In the rows, zero is written as 128.
M: 3 groups of rows, each row roughly a mix of its group's hidden directions:
M (109 x 10):
[[115 108 160 116 195  84 138 113 107 137]
 [151 100 124 168 179  73 135 139 139 120]
 [110 114 168 125 130 122 108 130  72  71]
 [134 151 190  87 149 144 128 124 103  88]
 [123 185 125  95 140 121  87 165  94 145]
 [ 78 143 122 113  99 173 167  95 108 125]
 [154 147  73 141  88 134  97 161 145  99]
 [195 110 148 143 164  93 143 145 150 131]
 [ 91  81 131 126 114  99 114 119  75  92]
 [128 172 186 122 130 152 117 118 111 179]
 [137  81 100  78 103 154  97 154 149 130]
 [111  82 102 192 146 123 116 148 145 102]
 [150  99 158  69 126 108 132  92 103 157]
 [ 75 135 123 143 134  78 175 107 121 102]
 [ 91  79 127  92 131 106 126 109  99  81]
 [117 125 106 127 205 125  91 110 124 155]
 [145 162  93 136 117 125 147 154 173  73]
 [ 94 147 139  88 126 149 175 101 156 167]
 [ 75 165 115  96  98 115 141  84 133 149]
 [ 83  88  93 115 102 134 140  95 114  85]
 [145  90 172 103 107  99 153  88  97 140]
 [147 169 112 103 100 140  76 158 100 155]
 [146 152  68 137 141 165 115 142  90 160]
 [162 175 136 117 104 108 111  67 115 144]
 [178  81 128 102  90 167 129 146 142 128]
 [127 145  83 101 113  92 177 129 171 118]
 [132 157 156 148  74 111 115 165  81 126]
 [141  92  92 138 177 125 153 137 170  93]
 [137 112  80 109 105 100 132  71 147  96]
 [153 100 115 153 178  67 112 137 115 125]
 [168 148 165 148 136 178 149 126 161 162]
 [130 151 180 156 144 166 176 139 113 103]
 [126 111 118  54 144 100 148 123 152 161]
 [ 87 148  98  93  96 134 177 123 160 111]
 [123 146 132 181 112 125 108 162 101  71]
 [117 127 140 198 131 112 168 103  98 107]
 [110 118 116 138 154 138  96 196 110 167]
 [126 160 130 171 189 113 115 155 132 163]
 [170 168 157 132 167  73 131 125 111 130]
 [102 132  69 123 163 103 115  79 115 113]
 [ 96 155 170 124 150  89 133  72 131 111]
 [177 163 150 133  98 133  92 135  95 168]
 [138 132 123 102  94 190  82 154 147 130]
 [179 117 142 124 139  99 118 159 189 147]
 [142 133 111 121 111 149 175  66 139  89]
 [119  64  87 115 141 111 120 108 156  93]
 [155  73 107  88  96 100 126 142 109 100]
 [148  94 165 175 140 119  95 122  84 152]
 [131 114 115 147 124 133 109 145 129  41]
 [143 104 175 183 129 100 127 120  84 138]
 [135 125 104  68 111 102 126 114 120 187]
 [108 102 169 131  82 178 134  99 103 122]
 [104 158 159 149 108 159 164 120  78  99]
 [146  95 116 114 124 127  81 176 146 177]
 [196 104 156 142 120 109 173 134 134 111]
 [120 158  70 156 109 153 122 159 170 117]
 [174 140 123 127 113  68 103  86 136 109]
 [ 90 145 141 112 124 136 188 119 183 133]
 [105 107 163 117  61 122 142 168 144 123]
 [153 127  87 141 122 129 140  77  99  75]
 [155 120 135 133  77 138 128 112  60 104]
 [125  93  84 120 121 166 160 171 164 130]
 [102 151 172 107  76  93 149 117 158 128]
 [148  84 152 172  92 144 131 111 120  80]
 [129 146 170 139  93 152 124 186 102 158]
 [122 133 130 151 152  94 144  87 110  62]
 [175 120 102 119 162 154 132  66 145 124]
 [137 142  80 119  98 166  72 154 132 134]
 [149 120 117  56  92 145  93 145 122 129]
 [116 107 167 135 117 191 146 102 143  90]
 [144 130 179 115 203 132 118 119 123 138]
 [130 125 176 147  72 117 127 151  90  95]
 [106 166 141 125 140  90 113 162  78  90]
 [178 161 165 148 166 142 158 101 139 113]
 [109 178 148 181 151 168 120 122 147 146]
 [110 155 142 165 179  82 161 108 132 137]
 [116 163 140 107 106  78 155 139 135  72]
 [122 119  91 104 149 161 154  64 152 125]
 [109 113 109 167  88 154 160 111 157 174]
 [158  78 116 147 118 123  89 181 106 115]
 [164 153 190 141 104  89 101 134 114 130]
 [108 155 183 128  92 161 174 117 120 119]
 [153 117 162 136 190 114  95 126 105 166]
 [166  76 106 115  99 121  95 152 101  98]
 [171 115 159 112  92 144 113 105 105 182]
 [157 101 125  55  90 133 137 144 145 123]
 [146 138 137 124 162  49 150 134 133 108]
 [100 109  99 120 101 185  79 127 107 142]
 [137 171 149  87 129  82 152 145 162 101]
 [170 104 153 145 133 142  76 122  98 171]
 [158 150 165 185 144 110 173 112 120 120]
 [ 70 120 137 170 126 121 174 125 128  88]
 [111  85 102 119  99 101 134 108  68 107]
 [ 84 132  94 175  97  92 156 146 122 109]
 [129 142 105 139 100 135 130 127 136 213]
 [143  66  97 150 135 124  94 125  81 135]
 [154  97 128 106  81 118  92 164 153 165]
 [143  96 172 142 136  96 103 119  67 125]
 [109 176 131 134 120  94 161  79 119  90]
 [180 128 155 130 140 153 171 102 171 108]
 [154 127 132 130 119  82 126 110  54 110]
 [143 138  95 114  81 119 175 124 174 100]
 [139 151 125  82 163  62 106 135 119 131]
 [101 100 143 134  71 169 108 115  88 115]
 [146 127 118 103 115 128  86 147 106  56]
 [192 137 160 130 132 146 137 105  93 167]
 [126 187 145  76 147  98 145 147 117 106]
 [160 104 151 134 127 104 135 185 182 125]
 [115  98 102  87  69 145 111 143 116  95]]
which group is each row in? (one row of each group first):
[ 89 118  78 158  86 142 156 128 162 124]  C
[ 65 135  94 104 129 105  98 149 150  99]  Y
[111 131 127 133 112 165  93 153  64 161]  N

[105 146 135 171 141  73 163 116 112  90]  Y
[180 154 122  79 110 113  94 138 111 161]  C
[112 127  82 124  94  65 121 146  96 129]  C
[145 154 182 116 114 100 129 150 176 163]  N
[ 72 180 130  91 129 147 130 107 138 157]  Y
[ 75 157 152 146 179 148 140 136  95 134]  N
[143 125  74 129  90 154 133 124 178 163]  C
[152 123 167 147  98 122 136  95  93  71]  N
[128  52 121 138 121 149  98 104 121  95]  C
